Each path below is one point turned by a fixed rotation once a step. After each direction that follows a path, write how fast that rotation turns it, in degrees each step (0 if it stays still).
Each turn is a multiple of 5 degrees from 10 to 175, or 0.
Each row of a path follows its step; steps can be skipped.

step 0: -12; -30; 36; -5; -13; -17; 4; 8; 24; 2; -1; 4; 10; -13; -6; -15; 0; -24; -8; 2; -8; -2; -4; 22; 17; -9; -19; -1; 10; 29; 3; -4; 0; -8; -14; -12; 16; -21; 26; -3; -8; 14; 11; 14
step 1: -16; -8; -13; -2; 4; 21; -8; 20; -27; 9; -5; 11; 42; 24; 9; 4; 18; 6; -2; 2; -9; 16; -6; 30; 4; 22; 5; -12; 5; 21; -16; 8; -4; 0; -15; -17; -13; -7; 12; 6; -6; -2; 17; 9
step 2: -4; -26; 24; 3; -8; 3; 5; 14; -3; 26; 10; 21; -1; 7; -9; -27; -23; 9; -22; -27; -12; -13; -5; 4; 5; 7; -12; 17; -4; -2; -2; -4; 0; 9; -21; 1; -36; -1; 11; 19; 14; -12; 5; -16
step 3: -29; -9; 12; 3; -8; 9; 3; -9; -7; -14; 12; -8; 25; 9; -15; -32; 13; -36; -14; 18; -31; 16; -13; 17; -2; 6; 14; 12; -7; -3; -5; -15; 4; 5; 15; 15; 1; -19; 14; 7; 16; 5; -5; 0
step 4: -11; -27; 32; -16; 0; 8; 3; -12; -11; 11; 4; 4; 5; 3; -7; 11; 44; -13; -21; -3; -1; 4; -3; 12; 10; 5; -8; -2; -12; 1; 10; -4; 11; -1; -32; -9; -14; 16; 0; 9; -31; -12; -1; 20
step 5: -4; -17; 15; -6; 9; 1; -13; 2; 2; 7; 10; -13; 28; 12; 0; 11; -30; -3; -2; -18; -38; 12; -5; 10; 16; 1; 2; -14; 1; 1; 6; -3; 19; 29; -9; -2; -10; -34; -2; 2; -19; -2; 24; -12
step 6: -9; -32; -1; 13; -26; 18; 0; -12; 19; 11; 29; 20; 13; 4; -17; -5; 5; -13; 1; -7; -2; -2; 4; 18; 2; 9; 15; 9; -27; 22; -6; 18; 8; 4; -4; -16; 9; -2; 4; 13; 26; -19; 18; 9
step 7: -20; -28; 21; -1; 16; 9; 13; 5; -17; 10; 12; -12; 34; 10; 5; -20; 16; 25; 5; -7; -32; -23; -19; 9; 3; 8; 7; 5; -23; 1; 3; -9; -18; -9; 1; 11; 0; 0; -20; -6; -9; 0; -9; 7
step 8: -9; -9; 8; 4; -8; 26; -6; -24; -2; 26; -12; -3; 1; 7; 3; -23; -4; -40; -10; -26; -16; 2; -21; -11; 18; -13; 3; -20; -1; 7; -16; -11; 8; 17; -21; 6; 3; 4; -4; 5; -7; -27; -9; 2
step 9: -12; -37; 11; -32; -2; 0; -11; -33; -5; 13; 5; -1; 21; -8; 8; 2; 1; -10; -21; 8; -22; -4; -11; 6; -6; -6; -2; 1; -11; -2; 3; 29; 2; -3; -3; -13; 26; -9; 14; 2; 1; 23; 20; -16
step 10: 0; -5; 14; -3; 20; 38; -17; -6; 3; 22; -1; -3; 0; 21; -4; -1; 23; 15; 8; -5; -16; 6; -6; 39; 13; 4; 14; -13; -3; 22; 17; 4; 17; -3; -9; -5; -5; 7; -24; 16; 17; -7; 8; -18
step 11: 5; -26; 18; 10; 2; -2; -5; -3; 4; 19; 19; 4; 12; 25; 5; -19; -14; -20; -2; -25; 18; 1; -26; 5; 25; 5; -10; 13; -25; -10; 21; 1; -23; 15; 7; 2; 13; -9; -9; -6; -2; -3; 0; -26
1; 9; 5; -6; -7; 4; -2; 1; -4; 7; -7; -1; -2; -1; 1; -7; 5; 4; 3; 3; 2; 2; -11; -2; 1; 4; -6; -1; 2; 4; 0; 3; -5; 2; 3; 0; 1; 0; 9; 10; 1; 4; 2; -9 -> 45
-1; 2; 8; 5; -6; 0; 0; -1; 12; 4; -1; 5; -10; 0; -5; 5; 2; -4; -2; 0; -1; -4; 2; -1; -2; -2; -7; 6; -1; 7; -6; -2; -4; -3; -12; -4; -2; 8; -7; 2; -1; -1; 1; -4 -> 170
1; 5; -1; 4; -6; 1; 7; -7; -2; -4; 3; -12; 2; 3; -9; -7; 2; -2; -9; 2; 3; -8; 0; 1; 6; -1; -3; -3; 4; -4; 1; -5; -5; -4; 1; 2; 5; 1; 1; 2; -10; -2; -7; 2 -> 85
9; -1; -3; -3; 3; 3; -4; 4; -6; 4; 0; -4; 3; 0; 5; 3; 9; 10; 0; 8; -4; -5; 4; 3; 6; 5; 3; 2; -2; 1; -1; 0; 0; -3; -9; 6; -7; 10; -5; 1; -5; 3; -1; 2 -> 125
5; -4; 8; 3; -1; -1; 3; 8; -7; -5; -4; -9; -2; -5; 3; -1; 4; -5; 3; -1; 0; 11; 0; 1; -2; 1; -3; -1; -7; 5; 7; -6; -8; -6; -3; 0; 6; 1; -3; -4; 4; -8; -1; 0 -> 100

step 0: 0; -7; -42; 28; 4; -1; -12; 10; -10; 24; 8; 2; 10; -8; 10; 11; 12; -30; -6; 6; -12; -8; 1; -16; 12; -9; 2; 11; 18; -39; -11; -21; 11; 9; 5; 19; 15; 1; -15; -11; -14; -16; 3; -8
step 1: -11; -23; 9; 7; 38; 12; -12; -8; -13; -4; 10; -4; -3; -3; -18; -6; 8; -11; -11; -10; -26; 12; -11; -19; 4; 12; -18; 8; 25; -12; 4; -32; -33; 2; -3; 10; -30; 6; 0; -7; 7; -17; -9; 5
step 2: 14; 1; 12; -20; 25; -3; 19; -15; -6; -19; 8; -11; -4; 2; 26; 19; 7; -27; 16; -13; 0; 14; 33; 20; 23; 10; -12; -4; 2; -7; -14; -30; -19; -5; -3; -6; -11; -8; 14; -16; 12; 17; 8; -9
step 3: 2; -17; 23; -12; 11; -12; -14; 15; 2; 10; 4; -5; -13; 11; 52; 2; -3; -1; 4; 16; -8; 9; -5; -9; 8; -39; 0; 15; 15; 5; -15; -10; 1; -15; 6; -13; 25; -4; 22; 1; 17; 8; 18; 1
step 4: 7; -7; -2; 13; -4; 11; 7; -8; 1; 4; 11; 12; 3; -29; 7; 1; -5; 7; 8; -23; -15; -6; 20; -9; -17; -30; -4; 33; 23; 7; -5; -28; 36; -19; -4; -3; 18; 24; 3; 4; -3; -16; -1; 21
step 5: -16; -25; -3; 14; 22; 15; -6; -11; 16; 11; -1; 19; -23; 7; -22; -5; 0; 12; 17; 12; 7; -8; 17; 14; -11; 3; 1; 8; -1; -5; -1; -25; -2; -36; -16; -6; -9; 13; 10; -18; 5; 8; -43; 11
step 6: 10; 8; -1; 0; -27; -27; -21; 10; -6; -15; 5; -11; -21; 17; -3; 8; 7; -7; 19; 16; 3; -7; 24; 6; 13; 17; 7; 12; 0; -30; -5; -16; -4; -36; -28; -10; 0; 3; -14; -27; 1; -5; 5; -14
step 7: 39; -15; -17; 10; -4; -8; -11; 19; -3; 22; 5; -10; -14; 6; -5; 0; 3; -4; 17; 8; 4; 38; -25; -24; 11; 3; 2; 6; 16; -28; 7; -10; -2; -1; -15; -22; 10; -7; 12; 10; 8; -18; 13; 20
step 8: 1; -7; -23; 6; 11; 16; -9; -6; 0; 25; 4; 11; 2; -7; 26; 20; 13; -25; 8; -33; 4; 15; -8; -13; 1; 27; -15; 0; 4; 3; 9; -23; 9; 4; 12; 2; -1; 10; 6; -33; -21; -30; 0; 17
step 9: -25; -9; 16; -5; 40; 11; -4; -9; 9; -8; 22; -11; -2; 15; 0; -18; 16; -22; 5; -5; -26; -7; -7; 10; -10; 4; -9; -8; -12; -7; 4; -8; -20; -17; -11; 3; 12; -8; 32; -32; 0; -23; 13; 4
step 10: 10; 9; 23; 7; 15; -3; 12; -13; 33; -23; 11; -18; 21; 13; 18; -19; 17; -16; 9; 5; 3; 16; 22; 12; 25; -13; 2; 31; 10; -19; 8; -11; 13; -5; 2; -13; 12; 5; -7; -11; 9; 2; 20; -13
step 11: -5; -15; 9; -4; 4; -4; -6; 1; 4; 33; -12; 21; -6; 11; 3; -19; -8; -12; -11; 5; 3; 27; -5; 0; 10; -20; 7; 17; 26; 12; 6; -17; 31; -8; -11; -15; -9; 32; 17; 0; 19; 20; 26; 3
-14; 8; 1; 1; -1; 8; 2; -2; -1; 2; 5; 6; -7; 3; -4; 0; -2; 1; 5; -6; -2; 4; 7; 6; 1; 5; -1; 1; 0; 6; -4; 0; -11; -1; 0; 3; -5; -6; -2; -2; -1; -1; 0; 10 -> 100
0; -3; 5; 4; 2; -1; 6; -2; -6; 6; -9; 6; 8; -6; -2; 6; -2; -1; 0; 0; 0; 4; 3; 0; -3; 9; -4; -6; -4; 6; 0; 0; 0; -3; -2; -5; -4; 6; 8; -10; 4; 4; -5; -4 -> 110
-1; 3; 3; 1; 0; -5; 5; 5; 5; 3; -1; 5; -2; -1; -3; 1; 7; -10; -7; -4; -2; -4; -4; -4; 7; 5; 10; 3; 0; 1; -4; -4; -2; -6; -5; -9; -8; -4; -2; 10; -2; 0; -4; -3 -> 70
10; 4; -6; 6; 0; -2; -1; 6; 0; 6; 11; 3; -4; 5; -5; 1; 2; 3; -2; 7; -1; 1; 0; 1; 1; 7; -7; -10; -2; 5; -1; 3; 3; -3; -1; -3; 1; 0; -9; -2; 0; -11; -5; -1 -> 45
3; 0; -3; -3; 4; 10; -3; -2; -8; 2; 2; 7; 4; -4; 6; -6; -9; -1; 0; -3; -4; -4; -5; 4; -4; 7; 11; 0; 6; -4; 1; 2; 5; -5; 6; -3; -3; -3; -4; -1; 6; -4; -2; 0 -> 95
2; 7; -1; 1; 2; 3; 0; 5; 0; -3; -8; -6; 9; 5; 7; 6; -5; 0; -6; -5; 6; 1; 5; 2; -6; 1; -4; 9; -3; 3; 3; -6; -2; -3; -4; -1; 0; -2; -12; -1; -4; -5; -1; -1 -> 175

step 0: -8; -13; -3; 24; 4; 19; -14; -18; 5; -6; -5; 27; 20; 5; -2; 38; 8; -2; -11; 11; -43; -13; 13; -1; 15; 2; -32; -8; -12; -18; -18; -9; 6; 19; -13; -1; 3; -3; 4; -20; -4; -6; -9; 14
step 1: -6; -14; -9; 4; -34; 4; 29; -19; 18; -6; 2; 11; 9; -25; -20; -15; 5; -7; -13; 5; 14; 10; 5; -23; 17; -39; -7; 5; 15; -11; -23; 11; 5; 13; 2; 24; -7; 16; 3; 2; 21; -13; 8; -15
step 2: 25; -10; 0; 14; -25; 30; -10; -12; -10; 15; -23; -8; -18; 6; 2; -5; -3; 8; 17; 5; -8; 4; -7; 1; -18; 13; -2; 3; 0; 29; -32; 14; -2; 14; 9; -17; 2; 20; 17; 1; 25; 14; -23; -27
step 3: -8; -7; -12; 1; -7; -4; 8; -21; 1; -10; -2; 28; 4; -14; -8; 10; 28; 25; 28; 8; -8; -17; -10; 23; -9; -14; -21; -15; 5; -3; 19; -9; 10; 38; -1; -24; 1; 1; 1; -12; 0; 3; -24; 30
step 4: -2; -12; -3; 2; -37; -25; 12; 0; 11; 12; 15; 3; -1; -1; -10; -13; 35; 3; -6; -27; 13; -4; 13; 30; 13; -13; 8; 5; -1; 22; -14; 1; -2; 7; 25; 4; -9; -3; -13; 23; 21; -29; 20; -3
step 5: -2; 9; -15; 13; 0; -19; -33; -8; -9; 13; -12; -1; 2; 2; 21; 24; 6; 13; -5; 26; 5; 2; -14; 19; -37; 15; 20; 18; -13; 16; -21; -1; -1; 6; 15; -2; -8; -6; 39; 5; 13; -11; -4; -14
step 6: -1; -8; -5; 22; 8; -13; -11; -17; 25; -51; 12; 26; -12; 2; -5; 27; 3; 22; -12; 23; 14; 6; 4; 10; -20; -18; -4; -13; -2; 3; 19; -5; -1; 0; 0; -16; 1; 8; -23; -3; 5; 4; 19; 19
step 7: -1; -5; 0; 1; -28; 1; -12; -14; 0; 7; 17; -4; 25; -9; 6; 21; 0; -12; -16; -14; -10; 1; 32; 11; -2; 7; -2; 0; -3; 18; -11; 3; -11; -12; -39; 18; -10; 11; -33; 19; 30; -22; 13; -12
step 8: 25; 12; -7; 11; -8; 14; -12; -1; -17; 8; -1; -3; 36; -12; 10; 23; -5; 22; -29; 31; -11; 13; -4; -20; -17; 0; 8; -7; 23; -7; -24; -17; 0; 28; 12; 18; -1; 13; 19; -1; -6; 4; 0; 2
step 9: 20; -15; 3; 23; -19; 3; 0; -21; 30; -14; -3; 28; -13; 17; 1; -3; 1; -6; -12; -21; 16; 19; 13; -12; 0; -5; -20; -29; -3; -18; 9; -4; -17; 30; -9; -7; 10; 26; 8; -7; 12; 25; 3; 3
step 10: 2; -18; -23; -18; -24; -9; 23; 0; -7; 18; -20; 5; 15; -24; -13; 17; 11; -8; 12; -23; -32; 15; -16; 6; 2; 11; -13; -8; -6; 17; -17; 10; -18; -9; -22; -1; -3; 28; 5; -4; 28; -10; -4; 4
step 11: -4; 1; 8; 11; 5; -3; 2; -2; 0; 5; -3; 6; 23; 28; -15; 12; 14; 26; 10; 5; -16; 4; -11; -6; -2; -20; -22; -10; 28; 10; -32; -20; 8; 14; 50; 1; 12; -4; 17; -3; 15; -14; -17; 0
-4; 0; -9; -3; -3; 0; -5; -1; -2; 1; 5; 2; 0; 4; 6; -2; 6; 3; -4; 1; 2; -8; -5; -6; 5; 0; -1; 6; -4; 1; -3; -7; 5; -3; 0; -1; 13; 14; -3; 3; 5; 3; -2; 2 -> 0
-3; 2; -2; 2; -2; -1; -5; 5; 1; 4; 3; 3; -13; -6; 1; -4; -3; 5; -4; 2; 7; 0; 0; -7; -3; 0; 5; -2; -4; -5; -3; 2; -5; 2; 3; 1; -4; 2; 11; -9; 4; 7; 7; -8 -> 100
0; 3; 5; 6; -5; -8; 3; -2; 1; -6; 4; -6; 0; 2; -2; -2; 4; 8; 3; -5; 2; -14; 0; 1; -9; -3; 10; 9; -4; 4; -1; -3; -2; -5; -2; -4; -4; -4; 4; 0; -2; 0; -2; 5 -> 40
-7; -7; 8; -4; -1; 8; 10; 5; 3; -1; -5; 2; -1; 2; -2; -8; 7; -2; -1; -4; -3; 1; -5; -2; -4; 4; -1; 6; 4; -2; -4; 1; 4; 6; 2; -2; -2; 3; 2; -10; 8; -2; -10; 1 -> 40
-2; -3; -4; 5; 0; 3; 0; 6; 3; 10; 6; -7; 6; 2; -1; 10; -8; 1; -1; 1; -3; -7; -11; 7; -5; 6; -1; 3; 4; 1; -2; 8; 0; 1; 3; 1; 3; 0; 2; -2; -1; 8; -1; -1 -> 130
4; 5; -2; 2; 2; 5; 1; 12; 5; 2; 2; 10; 1; -3; -3; 0; 0; 1; 10; 1; -1; 3; 4; 2; -2; 1; -9; 12; -7; -2; 0; -4; -1; 1; -6; -4; -2; -1; -2; 3; 5; 5; 7; 6 -> 110

step 0: 5; -13; 30; -11; 25; 16; 2; -19; -8; -9; 0; 0; -11; 9; 14; -15; -18; 18; -3; 6; -6; 11; 15; -5; 1; -2; -13; 2; 4; 1; 1; 15; 6; 7; -28; 4; 36; 13; -25; -10; -40; -17; 9; -6
step 1: -1; 6; 11; 11; 13; 1; -9; -29; -6; 11; -8; 1; 14; -9; -2; 1; -6; -4; -33; -17; -13; 23; 19; -4; 10; -22; -2; -13; -7; -1; -13; 28; -21; 2; 20; -3; 10; 20; 7; -21; -37; 19; 11; -11
step 2: 20; 34; 15; 11; 4; -1; -7; -2; 8; -2; 13; 10; 2; -24; -8; -14; 2; -25; 2; -20; 10; -6; -5; -20; -3; 0; 10; -34; 14; 15; -18; 17; -19; 28; 13; 9; 5; 32; -10; -9; 10; 6; -8; -5
step 3: 5; 16; 12; -24; 16; 1; 3; 9; 11; -20; 16; 16; 14; -3; -24; -8; 0; 1; 10; 17; 8; 20; -22; 5; -10; 15; -39; -21; 12; 13; -17; 11; 2; 9; -16; 8; 2; 3; -34; -11; -4; -2; 6; -19
step 4: -12; -13; 17; 9; 15; 14; -9; -15; 10; -42; -5; 3; 11; -15; -13; 12; -6; -6; 0; -15; -8; 16; 1; -5; -4; -13; -35; 10; 19; 3; -17; 19; 12; -6; 9; 20; 11; -28; 10; -4; -21; -10; 15; -14
step 5: 5; -9; 12; 31; 1; 17; -30; -1; -16; -12; 2; -7; 4; -14; 3; -4; -1; 1; -10; -26; -6; -2; -10; -20; 9; -19; -8; -3; 4; -31; 2; 5; -14; 30; 14; 18; -9; 14; -11; 16; -18; -24; -2; -28
step 6: -29; 14; -7; -4; -14; 16; 2; 5; -5; -12; 12; 5; 0; -12; -4; 2; -7; 5; -3; 33; 0; 8; -19; -18; -19; 5; 9; -15; -8; -3; -15; 0; -20; 23; 25; 8; -12; 37; -15; 4; -27; 4; -4; -25
step 7: -28; 5; 9; 6; 17; 15; 1; -3; 22; -19; 8; -11; -7; -24; -6; -16; -5; 18; -3; 18; 10; -22; -17; 4; -9; 8; -4; -11; 7; 26; -24; 18; 8; -2; 9; 27; 7; -6; -16; 10; -26; 23; -9; 22
step 8: 22; -13; 36; 8; 9; -7; -8; -20; 27; -19; 11; -20; 19; -6; 5; -6; 9; 23; -17; -14; -5; -8; -14; 21; 11; 14; -7; -15; -10; -5; -11; -10; 10; 9; 15; 2; 5; -21; -13; 5; -30; -6; -12; -14
step 9: 16; -4; 10; -4; -8; -8; 5; -25; 15; -7; 19; -21; -9; -9; 3; 17; -27; 25; -15; 3; 11; 6; -18; -19; -2; -8; -5; 0; 9; -5; -7; 4; -4; 40; 25; -14; 5; 6; 28; -4; -1; -6; 7; -36
step 10: -5; 13; 11; 5; -9; 26; 10; 2; -3; 16; 9; 0; 5; -5; 10; 3; -43; 29; 3; 4; 0; -20; -1; -26; -19; 5; -6; -8; 20; 10; 16; 24; -17; 33; -12; 12; 6; -6; -15; -5; -12; 15; 1; -10
step 11: 4; 23; 7; -7; 11; 20; 9; -16; 25; 13; 4; 41; 25; -3; 6; -8; 8; 27; -3; 4; -4; -13; 14; 12; -3; -13; -5; 4; 3; 11; 4; 3; -3; -2; 15; 10; 17; -1; -23; 6; -45; 5; 5; -12
-1; -1; 4; 4; 3; -7; 6; -2; -4; 2; -6; -1; -3; -5; -5; -1; 2; 5; -1; -6; 0; -4; 10; 11; 2; 0; -2; 2; -2; -4; -4; 1; 2; -10; 3; 7; 5; -8; -2; 0; -9; -6; 6; -2 -> 100
-2; -1; -4; -3; 5; -10; 3; 6; -2; -2; 3; -5; -3; -1; 1; 2; -9; -1; 3; 13; -8; 3; -6; 1; 0; 6; 2; 3; 5; -2; 3; 13; 0; -3; -5; 1; 3; 4; 4; -3; -5; 0; 4; -2 -> 115
-10; -4; 8; -1; -7; 3; 1; 9; -5; -7; 0; -5; 1; -3; 3; 3; -2; 6; -2; 0; -2; 3; -8; 5; 6; 3; 1; 2; 0; -2; -5; -5; 0; -3; 7; 3; -2; 5; 0; 12; 3; -2; 0; 7 -> 35
-1; 1; -2; 1; 2; -1; -1; -3; 2; -2; 0; 0; -1; 1; 5; -4; -3; -6; -7; 4; 5; -1; 4; 5; 0; -4; 10; 4; -9; 0; -11; 5; -6; -2; -3; -1; -6; 8; -7; -1; -7; -2; -7; 9 -> 65
4; -7; -1; 11; 10; 0; 7; 1; -2; -2; 3; 1; -2; -2; 4; 4; 2; 0; 4; -2; 8; -1; 0; -11; -6; 2; 3; 2; 2; -1; -8; 4; -4; -4; 1; -1; 7; -2; 2; 9; 6; 7; 2; 3 -> 140
